(in the rows, 128 means zero)
Families of rows that turns and mirrors carry onto each other, the same ones carrying the whole set onto itself: the rest of each named row's family, in list order
4 families of 8 rows
debo: [ 94  97 130 132 106 143 102 145 155 151]
maguv: [111 121 142 120 138 141 143  79 139 121]
tunur: [106  97 136 107  98 140 127 161 140 130]
kare: [129 125 143 120 107 112 145 115 148 166]
nere: [114  92 128 111 101 133 154 139 142 159]
mif: [ 83 123 142 113 139 173 115 125 142 128]
kol: [123 129 113 118 113 121 126 124 148 179]
fakug: [103 160 125 115 142 137 139  98 149 134]
rupub: [ 97  99 130 122 129 126 110 157 133 110]
gunet: [ 96 137 107 128 126 154 121 137 121 104]
goze: [ 81 126 114 105 128 148 114 135 137 101]
fudas: [104 146 107 112 136 126 125  92 122 143]
raniv: [ 93 138 109 133 148 139 133 118 147 103]
nesi: [123  96 117  95 110 142 128 154 145 143]
Sidez: [105 110 140 142 104 118 124  96 131 161]
pogif: [118 105 155 130 110 120 138 147 129 159]
meke: [105 157 124 125 137 119 133  91 144 133]
tovi: [122  96 131 140 105 112 131  99 152 143]
tivad: [107  92 132 111  93 123 121 153 135 133]
lof: [124 126 133 131  98 116 141 125 154 168]
Duni: [118 163 131 130 143 145 134 115 135 143]
zepuf: [ 89 128 127 100 137 144 119 128 130  95]
zubap: [117 125 151 117 152 131 122  90 154 135]
ropi: [ 99 108 131 110 139 167 122 127 163 112]
Vatoz: [148 125 145 129 121 115 134 132 140 154]
lupi: [114 144 133 141 129 134 162 107 143 153]
siga: [104 113 111  88 134 147 127 122 119 106]
lat: [ 83  97 129  95 127 141 122 142 116 122]
nik: [125  98 121 127 103 125 122 153 127 116]
Vus: [ 88  93 121 135  92 154 123 134 140 136]
Gub: [115 131 112 126 131 117 146 104 165 163]
ridid: [ 84 137 113 110 156 125 115 107 138 126]

Which other rows belong to the same family as tivad? tunur, kare, fakug, goze, meke, lof, zepuf
Which other rows belong to the same family as mif? debo, maguv, Sidez, tovi, zubap, ropi, Vus

Families of rows that turns and mirrors carry onto each other, the same ones carrying the whole set onto itself: the rest of each named row's family, in list order
4 families of 8 rows
Gud: [ 91 130 130 128 124 116 139 133 141 112 176 125 132 104 128 138 112]
dirad: [ 99 121 149 111 142 138 131 110 123 122 100 126 165 103 136 147 108]
zer: [115  96 109 159 153 139 126 102 125 130  97 130 157 106 110 164 122]
Dalu: [101 114 112 161 143 128 157 121 146  98 147 125 128  99 100 145 145]
zuk: [105 147 143 130 111 117 121 126 140 119 163 159  95 122 134 153 131]
ramis: [114 121 148 139 152 132 122  95 109 129 106 136 160 113 136 151 101]
tusi: [109 125 108 150 109 128 122 132 154 120 154 155  91 118 111 167 150]
Kever: [118 129 157 116 111 164 102 109 125 132 105 153 130 126 150 145 119]
visop: [125 105 106 147 115 152 109 116 141 152  91 163 118 113 135 175 135]
fami: [131 127 148 148 125 155  98  96 113 140 110 159 131 132 142 150 114]
kif: [106 116 104 147 102 141 121 136 158 122 173 140 104 116 116 148 136]
Lave: [ 89 136 149 118 133 119 139 124 131  93 152 125 151 110 116 151 119]
remu: [116 143 152 148 115 144 130 114 134 109 159 155  99 126 133 131 138]
vive: [113 119 112 145  97 158 111 130 152 110 148 147 107 129 103 164 156]
rivep: [117 119 112 168 116 150 132 121 151 109 150 148  96 119 108 145 158]
Vufop: [ 90 140 139 125 136  97 146 127 137 109 159 138 124 103 124 154 120]
muzuk: [104 136 134 132 103 133 120 132 145 120 180 144 108 120 136 137 120]
pem: [124 135 135 137 120 162  97 127 122 146 102 151 140 108 160 159 106]
ropu: [125 104 112 140 106 176 102 116 146 136  97 148 121 121 121 163 144]
Buve: [ 93 110 100 144 123 122 140 137 155 114 169 120 128 100 108 151 129]
Feved: [132 102 109 166 126 162 101 101 130 140 101 152 126 124 117 167 134]
pegup: [108  97 102 143 141 130 133 117 138 143  84 141 147  95 127 174 125]
sof: [ 95 109 105 141 129 131 139 131 151  96 142 120 142 104  89 165 146]
leder: [111 128 131 132 141 143 117 128 119 136  98 133 163  94 151 159  98]
kon: [114 108 101 148 140 152 117 134 132 138  91 128 158  91 133 171 115]
dapes: [121 128 143 128 118 142 109 110 125 150  98 168 124 119 158 161 115]
furu: [104  92 103 136 137 151 130 118 144 125  89 122 154  97 108 164 133]
Tef: [128 115 105 152 118 169  98 132 134 147  95 147 135 105 141 169 124]
pofep: [105 120 137 123 144 120 133 111 122 141  93 145 154  99 149 160 103]
bil: [109 147 158 121 102 144 111 123 133 106 158 151 117 133 130 147 132]
Foso: [ 94 116 103 145 134 106 144 132 154 110 149 132 118  99 101 167 142]
gupo: [ 99 139 150 140 143 121 153 114 130  98 155 133 130 107 126 129 125]

Which other rows belong to the same family as gupo? zer, Dalu, ramis, fami, remu, rivep, Feved
Which other rows belong to the same family as dirad? Kever, Lave, vive, ropu, sof, furu, bil
Which other rows belong to the same family as Vufop? zuk, tusi, visop, pegup, dapes, pofep, Foso

Families of rows that turns and mirrors carry onto each other, the same ones carrying the whole set onto itself: the rest of each named row's family, in list order
3 families of 6 rows
T: [ 88 114 130 149 172 138 110 151 148 118 127]
R: [147 107 170 127 136 115 126 130 133 150 129]
M: [117 133 158 157 120 123 116 123  96 143 146]
X: [126 126 128 133 161 151 131 156 159 122 156]
Y: [109 112 142 150 148 120 134 173 155 147 134]
Q: [108 134 152 156 132 133 104 112  93 127 144]
Z: [145 124 130 188 139 123 103 159 147 129 147]
K: [146 122 142 168 171 147 140 146 157 134 163]
W: [113 105 152 187 167 118 131 157 148 150 134]
B: [113 100 163 134 156 118  99 115 123 130 108]
D: [107 112 170 164 151 120 129 112 113 135 104]
G: [142 129 122 183 151 137  94 147 146 112 149]
V: [148 125 170 150 137 131 154 119 124 143 133]
E: [107 113 135 177 192 148 113 133 146 116 139]
A: [145 115 154 116 157 143 111 108 131 119 137]
C: [126 120 128 193 149 123  89 152 142 120 135]
N: [130 128 155 145 163 153 129  95 119 110 129]
H: [128 140 152 149 125 139 116 115  98 131 158]

Which other rows belong to the same family as D? K, W, V, E, N
Which other rows belong to the same family as X? T, R, Y, B, A

Families of rows that turns and mirrors carry onto each other, the same ones carrying the whole set onto itself: the rest of each named row's family, in list order
4 families of 8 rows
zepa: [133 128 120 105 155  96 142 143 155 138 107  76 121 148 103 135 141 122]
laru: [149 134 102 127 125 127  96 124 148 157 135 116  90 134 123 106 121 124]
rur: [153 109 102 113 140 143 116 103 112 126 118 131 101 133 144 121 112 133]
faz: [157 145 140 136 129 109 162 132 117 118 103 105 131 142 103 142 155 173]
mamuz: [119 134 125 138 150 101 146 124 140 165  82 114 128 125 149 156 139 156]
Gom: [149 139 117 107 156 111 152 149 123 122  99  76 120 144 108 138 150 163]
batus: [120 142 125 128 121 130 120 128 139 107 134 150 114 130 150 132 122 166]
safog: [124 101 106 112 160 137 109 124 156 101 115 124  96 138 121 108 133 152]
pezu: [146 145 120 137 138 115 165 128 127 106  83 116 141 142 108 159 141 162]
Filil: [135 138 121 161 127 103 144 144 147 150 108 106 133 145  91 157 165 151]
bibon: [113 150 116 131 147 103 139 122 117 152  85 101 127 139 125 173 150 142]
Nesa: [138 141  95 126 167 104 144 144 137 124  98  78 124 152  95 146 151 142]
vules: [130 133 134 130 123 132 118 105 159  95 119 147 103 132 115 112 128 156]
siv: [162 140 128 127 170 124 175 127 106 132 101 115 120 149  99 140 135 147]
dima: [150 121 128 161 135  97 149 134 147 152  95 119 134 158  87 123 156 140]
Vofi: [137 101 108 148 144 126 100 135 152 110 115 157 115 132 116 116 118 145]
pino: [154  96 109 140 137 120 103 136 138 114 138 136 113 142 120  97 128 147]
gek: [145 121 139 154 159 108 158 159 125 148 104 132 132 148 101 136 151 167]
Ret: [123 135 123 136 121 122  94 124 160 128 119 152 105 117 127 131 110 134]
giz: [135  99  94 123 142 140 112 157 140 121 122 134 109 162 113 106 138 145]
Beg: [147 105  95 133 159 141 109 102 126 116 113 143 102 134 117 126 113 125]
tene: [128 145 119 119 152 106 136 139 111 163  84  86 115 142 125 147 157 159]
sigo: [128 136 122 149 122 137 107  94 157 150 123 140  88 135 106 114 144 139]
zili: [138 135 103 127 140 133  98 105 148 140 130 127  89 125 111 131 114 109]
lala: [115 110 103 121 152 147 104  99 136 150 100 131  86 138 130 122 138 135]
sov: [139 166 130 111 167 107 152 141 130 152 117  88 107 140 104 142 133 134]
ruk: [134 137 127 136 112 115  99 118 133 129 116 153 112 127 147 112 113 149]
nasi: [136 137  89 132 151 151 123  98 109 141 115 139  96 144 145 129 126 144]
zatub: [141 146 135 153 128 102 141 135 118 165 101 104 123 145 104 141 169 165]
Fotob: [131 152 113 132 117 127 104 124 143 143 146 126  95 157 101 112 138 120]
vati: [116 153 151 127 149  96 142 157 131 161 100 120 123 134 124 150 139 156]
Vap: [154 143 127 134 156 105 172  98 128 109 102 108 132 134 122 144 130 151]

Which other rows belong to the same family as sigo? safog, vules, siv, gek, lala, sov, vati
Which other rows belong to the same family as bibon? laru, rur, pezu, Filil, Nesa, pino, ruk
Which other rows belong to the same family as Vofi? faz, Gom, Ret, Beg, tene, zili, zatub

Families of rows that turns and mirrors carry onto each other, the same ones carrying the whole set onto itself: the rest of each named row's family, in list order
5 families of 6 rows
ter: [ 96 139 105 154 126 122 154 164 128 119 119 153  97 127 100 120 105 141
  98  98]
gid: [111 146 114 147 120 147 138 181 137  99 133 158  86 146 109 124 113 113
 106 142]
lebe: [134 146 127 104  87 135 138 147 136 105  98 122 151 140 126 129 115 138
 154 115]
vabod: [121 130  89 140 142 148 146 107 126 103 113 119 118 148 146 170 111 154
 123 139]
burib: [116 143 102 148 122 146 150 133 160 103 141 112 104  99 129 125 155 139
 159 123]
Zitig: [119 178 130 124  78 139 116 173 127  97 124 135 119 150 122 140 106 116
 139 136]
Rutup: [105 172 115 157 113 160 132 158 150  94 147 129  83 127 121 130 133 112
 143 153]
Gafu: [ 97 182 107 156 107 132 155 127 149  99 137 106 103 106 113 121 132 130
 154 113]
ranos: [ 95 163 124 148  93 161  98 180 120 125 132 146  98 134 129 152 105 141
 131 134]
zudi: [111 138 116 140 123 160 124 129 138 125 114 119 119 129 135 191 102 175
 130 117]
Susaz: [115 122 103 139 135 128 166 183 118 104 122 137 106 123 117 126 117 139
  93 122]
lalif: [105 168 121 119  90 129 152 146 128 101  92 121 136 148 105 118  91 129
 135 111]
Sed: [125 167 146 126  89 129 155 159 131 112  97 129 157 140 127 134 116 132
 143 128]
mediv: [114 117  82 121 123 150 141 128 111 102 102 115 122 144 147 118 120 139
 143 147]
Bizaz: [108 157 110 150 123 144 164 159 146  93 143 100 101  92 124 132 146 136
 140 130]
fik: [ 90 149 141 154 105 166 129 170 129 146 102 135 127 117 132 151 111 169
 138 128]
muv: [ 72 154 119 160 107 158 125 156 134 141 112 134  98 115 111 136 102 165
 130 104]
dom: [130 146 109 156 110 103 128 127 131 133 137 151 131 123 151 138 147 141
 146 110]
runi: [139 154 130 119 111 139 149 131 153  96 112 115 139 138 120 179 107 151
 134 109]
sas: [137 126 113 133 142 136 165 137 151  96 117 138 115 142 113 168 108 147
 101 112]
fak: [117 176 116 158  95 117 109 159 117 116 149 157 107 142 141 146 127 119
 131 136]
Zuzap: [ 99 124 121 140 107 163 113 162 135 146 109 140 115 114 131 147 114 174
 139 108]
Deg: [100 138  83 134 125 149 150 145  94  97 113  99 115 131 152 128 120 140
 134 158]
lufun: [120 105 106 131 134 140 155 170 143 114 116 150 104 126 110 121 122 144
 105 109]
Fef: [122 147 114 146 134 162 153 120 166  98 129 107 107 117 123 174 124 155
 137 122]
fof: [102 174  99 172 110 102 139 114 116 124 133 142 119 133 138 127 128 132
 139 114]
rom: [137 145 109 149 129 113 139 117 133 117 130 142 128 140 140 181 119 152
 116 109]
kimon: [102 153  95 143 112 157 126 152 113  96 123 135  96 159 137 125 112 114
 131 170]
rapa: [116 161 124 174 113 111 137 138 116 141 127 155 138 128 153 142 139 144
 134 129]
leso: [ 82 148  84 134 111 147 139 129  99 106  96 111 113 147 131 118  93 141
 134 138]

Which other rows belong to the same family as ter? Gafu, lalif, muv, fof, leso
Which other rows belong to the same family as ranos? gid, Zitig, Rutup, fak, kimon
Which other rows belong to the same family as Zuzap? lebe, burib, mediv, dom, lufun

Families of rows that turns and mirrors carry onto each other, the same ones carrying the whole set onto itself: the rest of each named row's family, in list order
5 families of 5 rows
lub: [105 160  75 146 103 123  98 158 148 128 154 153]
zun: [134 105  88 156 160 107  86 158 134 125 126 135]
Kadi: [153 161  83 120  80 109 102 149 123 125 144 112]
mak: [123 163  92 113  86 110  93 141 144 123 160 108]
zus: [144 142 103 121  91 118  85 141 144 119 146  85]
laz: [155 113  93 130 130  93  86 144 135 119 127  84]
vel: [132 102  60 158 134 124  82 139 151 112 126 131]
refeg: [123 107  81 141 138 117  94 166 138 141 135 166]
Mugot: [143 147 100 128 125  81  77 122 145 119 139  96]
domer: [165 142 108 121 129  93  84 132 116 129 133 107]
Mutu: [102 120  85 155 141 124  77 162 129 114 135 150]
Pim: [116 147  91 122  91 113 107 165 137 132 177 139]
lenug: [119 132  68 126  89 113 107 165 144 140 158 156]
vigar: [130 158  80 145  98 105 104 160 121 130 158 165]
lale: [114 120  65 149 123 133 105 171 141 129 146 157]
keza: [138 140  98 111  80  83  99 158 135 136 159 116]
masik: [125 111  71 140 127 127  84 159 105 116 140 159]
dof: [103 118  96 148 112 124  80 162 128 116 163 154]
nulav: [133 113  75 151 146 106  71 137 139 108 113 108]
difuv: [147  99  89 137 143 111  83 158 134 133 108 117]
pavut: [150 125 113 144 147  94  74 124 148 126 138 113]
katig: [163 130  97 131 114  76  92 148 143 136 122  96]
fosam: [151 153  91 124  97  81 104 141 149 132 156  99]
zofug: [129 163  87 154  86 104 103 151 159 128 161 138]
komot: [159 117  66 146 147 107  84 132 124 123 114 133]

Which other rows belong to the same family as domer? Kadi, vigar, masik, komot
Which other rows belong to the same family as fosam? zun, laz, Pim, lale
Which other rows belong to the same family as mak? lub, Mugot, Mutu, nulav

